Rotation paths and how fast each direction turns (degrees a step)
Each turn is a multiple of 5 degrees from 10 to 175, or 0.
Each row of a path follows its step; steps can be skipped.
Path 1:
step 2: [  6 -16 -13  30 -16  12 -19   9  23  -2   0  12  22 -31  -7   3   8 -27
  13   6  11   1 -31  -6  14  -3 -37   3   3  -8   2  14 -18  34  16  29
  -2]
step 9: [ -7  12 -14  -5  -1  24  -7  -1  11  -8 -16   6  21  21 -10  22 -15 -13
   7 -24   2  27 -31  -4   2  17 -32   2 -14 -31 -31   7 -23  14  25 -21
   2]
step 10: [-27 -45   1   4   6  13   2 -15  -4 -12 -23  14   4 -49  28   1   9  19
  12  20   6  -3 -34 -13  10   3  -6  12  11 -11  14  12  -6   5   3  26
   7]
step 11: [ -8  28 -15  -7  -5  22 -26 -29  -8 -12   5  15  24  -1   0 -35  -2 -44
   8  -6  11  28 -17  -6   7  -3 -31   0  -6  14  -4  18 -12  18 -13 -12
 -13]
step 12: [ -6 -33  -6 -23   9  -3  24 -16   1  -2  -2 -13  -1 -35 -13  21   8  -7
  -8 -10   4   6  -3 -24   1  -1   0  24   2 -12   1  -4 -60   5   7  28
 -25]
step 13: [-30  -1  11   3   1  30 -21 -54 -11  17  -8 -17   8  28  17 -20 -24 -11
   2  26  -3   1  -7  -4  -1  17  -4  -5  22  -9 -14  14 -15  15   5 -16
 -13]
step 14: [  2  11 -15 -17 -29  31  22  -3   9   0   3 -26  -1 -25 -10  27   2 -16
  -3  14  13  -3 -42  -1 -12   9 -18  18 -13 -10  27  12  -6  14  -9  35
 -11]
step 18: [-19   3  -5   8   7  -3 -11 -23  12  -3 -29   4  20 -24  26  10  -5 -13
  -4  -1   8  35 -32  -3 -13   0   3  -4 -39   1   5  21 -25  24   7  16
  30]
step 20: [-17 -13   9  12  -1 -11 -13 -43  -5   8  11  -7   8 -34 -13  -7 -13 -36
 -21  15   3   7  16 -25  14  -6 -17  -2  -9  -9  15  24 -24  33   6  19
  -4]
Speeds:
[ -8  17 -11  -8  -4   7   1   3   4   7  -5   2   0   5   4  -2  -2 -10
   0  -6   7  -3  -1   4  -2   1   6  -1  -6   3  -8   8   2  -8 -11  -1
   0]  145
[  7  -4   2   5  -5  -3   5  -6 -14   5  -4   1   5  -9   3  10  -4   5
  -6  -6   9  -7   5  -4  -8  -4  -4   1 -14  -1   1   6   0  -2  -7   5
   4]  175
[  1  -2   4   1 -11   8  -5   0   2  -6  14  -2  -8  -9   2  -9   1   0
  -2   0   6  -7   3   3   3   6  -8  -4   6  -1   4  11  11   7 -10  -2
  -1]  120
[ -5   0 -12  -2  -1  -7   2 -11   6  -8   1  -1  -6  -1  -3   5   2   2
  -8   3  -2   6   2  -4   7   1   6  -8 -15 -10  10   4   8  -4   3  -3
  -5]  175
[ -2   0   0   4   3  -2  -4  15  -1  -7  -7   7   7  -6   1  -3   0   8
   0 -10  -3   3  -9   5   9   3  -5  -2  -4  -9  -5   6   7  -5   6  -3
  12]  45
Path 2:
step 0: [  7  14  35  -8  -4  24  -1   0 -22 -10  -6  12 -23   1   6  36 -26   3
 -19 -12 -21 -15 -48 -11 -17 -37  -7  12  13  -4 -16   9 -23 -11   9 -13
  30]
step 4: [-22  21  19 -40 -23  13 -12  17   9 -12  -1  -7 -23  19  22 -16 -20 -11
  24 -28 -11  -2   4  12  -5 -11  15   0   7 -19 -26 -21  21 -39  19  -3
  23]
step 6: [ 16 -17   5  -6  23  -2 -37   9  -6  21 -23 -19  -7  -1  31 -37 -11 -12
  -9  16   2  31 -21  16 -18 -16  -5  12 -24  -7  17  26 -11 -32 -24  -9
  11]
step 12: [-12  19  17 -18  25 -10   4   3  41  -6   3 -13  11  35  -2  -8  -8  -4
  13  -6 -13 -10   8  11 -32 -13 -23  -9   7   1   0  -3  47 -49  14 -15
   7]
step 13: [ 17 -27   4  10  11  10  35 -27  -2  15  -1  15   0  27  32 -22 -35  -5
  -1   1 -19  19  -9  22 -13   6 -16   1   4 -22 -12 -13  23   7  -6 -11
  48]
step 14: [ -8  -8  19  28  29   7 -11  22   9 -14   2   1 -22 -21  25  -3 -22  -6
   0   7 -16  43  -9 -19  -8 -13  17  13  -7 -32   1  -3 -23 -44 -11  -2
  27]
step 15: [-21  -5   7 -22  18  30 -35  -7  12   4   3   8  24  -5   3 -10   3  19
  25  -9 -26  21  -6  -5 -22  22  27 -43  18 -12  42   9   0  -7  -5   0
  22]
step 16: [ 10 -13  34   3  26   8  -6   3  22  -3  19  15  11  -1  -2 -29  10 -22
  -7   1 -13  -9  -5  48  -1  19   3  22  -6  -3  36  33  16  -7  39   8
   8]
step 18: [ 12  21  10   8   7  -6 -12  11  -3 -28 -25  22 -31  11  15   8   1  -3
   9 -40 -35  10 -13   4 -29  10 -18 -10  19 -30 -16  17 -20  15  22  -2
  27]
Speeds:
[ -8   1  -7   5   6   8  -6  -6  -7  -3  -4  -5   1 -12   8  -5  -1 -11
  -6   1 -11   5  -5  -7  -1   3   5  -5   4   5 -11   2  -8   0  -1   0
  -5]  80
[ -3  -3  -2  -1   1  -1  -4   8  13   0  -3   8   6   5  -5   4  -1 -10
  -3  -6   6  -2  -3  -4   3  -4   5 -18  -5  -2  -6 -10   2  -9  -6   1
  -5]  140
[  0  -1   4  -3  -1  -2  10  -3  -1  -7   0   3  -1  -2   8  -6  17   9
 -13   1  -6  -2  -3  13  -4  -7   3  -2   0   3  -1 -14  -1  -4  -3   3
  -2]  90
[ 14   1   9  -6  -3   5  -3   2  -2  -1  -3   1   4  -7  -2   2  -4 -12
 -15  -1  -5   3   5   4   6   7 -11   3  -3 -10   4  -4   1   5  -8   3
  -1]  140
[ -7  -7  -9  -8  -8  10   4  -4  -3   7   0   2   2   2   3   3 -10   3
  -4   7  -4 -12   8   1  -3  -3   4  -8  -5   1   7  -1  -5   8  -7   0
  10]  175
[ -5  15   2  -7  -3  -7   0   9  -5  -2  -2   5   7  -9  -7   5   0   3
   6  -2 -10   1  -2  -3  -5  -6  13   5   2 -12  -2  -1  -1   5  -5  -2
   4]  100
